One turning vector, and how many steps it has turned
The counts run from 0 to 293.
[134  84  92 174 163 161 116 118 135 121 169 124  74  95 120 108 139 161
 124 114 185 144 101 110 135 100 123 148 175 137 116 125 127 178 139 174
 137 151 133 120  95 106 136 140 125 165]  32
[128 103 114  97 162 109 144 152  68 108 111 139 115 139 131  57 112 126
 113 154 134 175 149 177 148  95 102 107 138 145 159 143 150 165  87 147
 119 129 123 113 131 169 124 106 126 145]  234
[145 121 207  98 119 127 105 173 164 130 127 103 113 144 157 128 126 104
 145 140 128  93 145 125 132 133 129 149  64 124 139 140 100 122 125 144
 119 109  67 107 136 139  51 134 126 106]  121
[118 139 159  93 176 151 133 152 133 122 133  97 116 146 161 127 105 133
 109 159 159 116 132 104 162 118  92 145 108 148 164 126 114 157  67 150
 122  84  83  93  71 143  88 112 132 101]  249
[134  74 111 169 138 138 150 155 124 157 151 115  90 120 121 106 130 168
 153 112 145 139 116 120 138 167 126 192 130 147 129  82 121 140 122 169
 115 183 160 152 106 109 110 147 118 190]  22
[114 119 162  75 171 165 128 166 105 136 135 107 140 156 151 107 116 119
 148 156 163 128 160 126 163 123  95 142  89 129 147 142  86 130  70 153
 126 114  84 119 100 141  80  97 140 130]  247
[150 129 173 145 132 127  88 199 130 118 127  96  81 108 134 105 134 113
 143 110 107  91 136 143 142 108 101 111  69 128 116 137 173 101 173 124
 115 111 121 144 168 144  85 110 131 104]  129
[153  98 132 167 110 130 143 116 135 114 142 131  55 120 112 146 128 131
 150  84  89 148 122 105 118  95 121 129 154 173  89 102 165 155 131 151
 171 137 195 122 142 107 138 100  98 163]  179
[143  75 156 183 150 126 152 122 169 142 152 110  57 137 126 161 163 132
 126 116 109 118 127  76 103 136 140 153 122 113  98 103 149 106 152 152
 163 141 145 142 124 103 111 139  90 152]  169
[121 161 178 135 145 124 153 150  96 140 175 134  95  82 149  83 108 136
  94 132 158 119 112 108 158 101 118 105 108 128 147 178 121 124  89 118
 109  94  87 158 133 135 118 140 108 149]  262
[168  97 148 156 126 127 123 180 152 141 113  94 108 109 144 125 150 169
 144 108 123 132 123 147 139 146 134 159 104 157 119  50 165 117 192 154
 119 159 135 136 141 128  92 136 108 105]  150
[117 140 170  84 182 101 144 108 131 116 136 134 116 168 156 135 121 102
  81 135 105 153 115 127 164 121  97  86 112 133 147 159 103 106 116 128
  75  67  74 110 147 149 105 144 102 143]  90
[146 112 176 133 112  94 133 167 130 137 127 116 114 140 136  76 144 140
 151 134 109 139 133 148 105 159 154 119  73 130  96  93 125  84 183 130
 117 132  81 141 184 120  76 141  98 133]  141
[ 86 102 112 111 199 125 180  82 109 134 137 129 113 159 152 148 107 104
 115 128 145 176 121  86 143 131  83  81 134 152 103 145  71 121 103 133
 130 104 112 121 107 135 131 140 124 159]  217
[115 122 145 116 187 116 189 135  95 134 123 119 128 113 168  85 101 134
  70 145 175 142 116 130 141 131 120 141 135 137 168 135  87 146  89 127
 106 141  86 130  90 171 120 147 146 151]  241
[145 107 114 167 150 179 119 135 127 113 157 121  68 130 117 107 138 145
 120  98 137 124 114 105 105 102 120 178 135 147 119 118 139 188  89 176
 147 129 139 108 123  79 154 111 131 165]  30
[149 159 198 170 117  97 132 141 132 124 137 105  92 106 159 118 119 146
 100 107 109 111 119 112 112  86 139 113  93 141 103 138 140 116 154 142
 125  67  90 120 164 108 120 135  89  87]  134
[129 169 187 105 150 120 193 131 102 131 135 132 132 125 143 129 121  92
  90 126 110 128 128 130 160 140  99 109 101 146 145 154  90  97  98  95
  92 111 106 149 139 175 109 122 133 168]  93
[125  95 144 101 179 143 143 116 117 122 142 157 117 167 110 115 156 137
  87 138 128 177 156 151 155 124 137 146 175 117 172 153 129 153  77 176
  90 149 131 118 125 146 138 132  93 184]  65
[123 115 103 140 185 186 134 114 113 102 177 145  95 157 114 100 163 122
 133 112 162 152 127  94  97 140 125 106 125 151  91 122  91 143 117 139
 154 132  90 140 146  85 150 123 143 188]  38
[118 111 116  81 140 114 135 108 104 126 119 129 126 145 148 116  78 118
 172 136 142 185 128 135 173  99  74 107 130 183 122 133  85 151  84 156
 120 103 131 100 101 148  97  99 122 158]  226
[132 164 187 112 151 125 195 133 102 111 135 132 116 134 147 121 130  90
  79 130  93 127 122 141 153 127 105 111  95 129 151 142 109  82 116 100
  91 110 126 139 122 194 108 101 126 158]  94
[124  81  79 162 195 180 103 138 119 128 173 131  78 134 110 111 155 150
 122 109 158 140 126 113 140 121  99 130 139 130 106 139 138 148 120 165
 130 152 139 153 148  95 149 142 124 172]  34
[141 142 105 117 191 169 144  97  83  96 135 145 141 155 136 103 147 140
  79 107 133 185 115 156 144 122 101  98 143 169 114 101  98 144 120 144
  99 117 103 114 141 121 179 102 133 166]  59
[122 121 126 150 186 180 156  97 110  98 182 148  75 160 123 117 172 128
 112 122 147 137 119  82 101 124 134 115 128 143  95 116 108 135 113 154
 167 119  96 129 118  89 154 107 135 169]  39
[117 140 142  98 162 159 108 169 100 108 153 129 110 107 141  72 122 124
 139 143 171 131 155 132 166  83  88  81  96 137 125 157 137 142 124 136
 131  96  66 135 121 144  91 101 131  97]  257
[139 110  87 115 154 143 112  99 124 103 148 140 112 131 116 112 132 160
 123 116 133 207 111 155 181 116  87 108 176 177 125 118 126 164 133 169
  79 125 140 117 126 125 134 120 103 179]  56
[115  99 154  76 159 150 124 164 110 130 133 126 133 148 144  93 115 115
 152 164 165 141 170 131 162 137 108 131 104 143 156 142  97 151  86 146
 130 147  78 120  94 161  77 106 141 134]  246
[133 114  98 123 169 145 123  93 112 103 151 138  95 141 123 120 146 156
 114 120 126 193 121 154 183 104  85 120 163 145 130 125 147 138 137 171
  82 120 157 105 111 123 134  95  94 176]  55
[152 109 163 172 128 130 130 187 138 159 114  85 103 115 136 133 155 168
 135 102 105 123 132 150 146 146 124 177 101 134 115  73 162  84 170 152
 115 153 157 144 154 119 103 129 102 121]  149
[169  99 169 180 131 140 122 134 152 138 125  96  89  82 148 119 140 155
 122  80 137 116 122 124  88  90 162 195 135 122  95 121 125 137 161 158
 150 147 125 113 150  92 135 138 119 131]  157
[126 137 123  87 192 175 106 117 140 106 133 114 125 131 150 159 135 107
  85 100 145 145 133 133 189  94  64 108 141 149 141 158 104 149 120 140
 100  83  97 107 121 152 122 118 138 117]  79
[135  66 138 153 133 128 124 139 179 151 150 123  80 124 119 164 148 136
 174 103 129 143 131  90 136 157 115 120 126 163  93  95 137 123 160 147
 143 162 145 158 141 115  87 156  95 162]  171
[151 140 214 148 100 113 162 167 133 148 122 117 112 151 145 130 131 152
 128 120  85 127 146 107  97 141 164 151  86 155 110  75 125 109 110 152
 140 110 107 131 172 100 108 117  88 116]  144
[155 139 173 115 130 169 105 170 163 121 155 140 125 144 127  92 161 136
  99 121 153 112 143 136 113 168 154 140  98 132 135 112 106 148 152 124
 115 142  31 136 178 107  98 150 124 137]  290
[145  97 101 176 164 161 111 122 136 105 164 107  65 115 121 114 135 149
 109 114 151 132  92 107 116 107 127 179 143 125 124 118 138 182 121 173
 134 142 134 104 103  91 139 127 131 171]  31
[ 98  93 121 145 180 156 151 106 129 123 185 154  81 144 113 144 166 143
 136 137 140 170 132  86 167 137 103  99 153 146 118 115 135 117 123 159
 130 148 147 174  96 122 121 121  94 172]  44
[159  80 121 164 128 107 126 110 140 121 137 115  56 129 115 132 120 134
 155  93  87 159 113 131 117  97 123 138 151 151  79 125 145 142 154 156
 134 141 187 109 149  95 122 107  86 173]  180
[144 148 195 135 175 118 160 157 126 141 113 107 124 117 176 123 133 134
  47 122 131 100 128 141 131 117 139 161 102 105 162 143 113 114 130 119
  95 101  74 129 147 153 123 167 130 108]  114
[131  97 121 148 158 164 132 121 155 147 140 108  95 150 132 168 158 134
 167 101 115 138 122  91 125 151  99 106  93 159  58  74 123  93 178 141
 155 139 148 149 145  97 110 123 114 138]  173
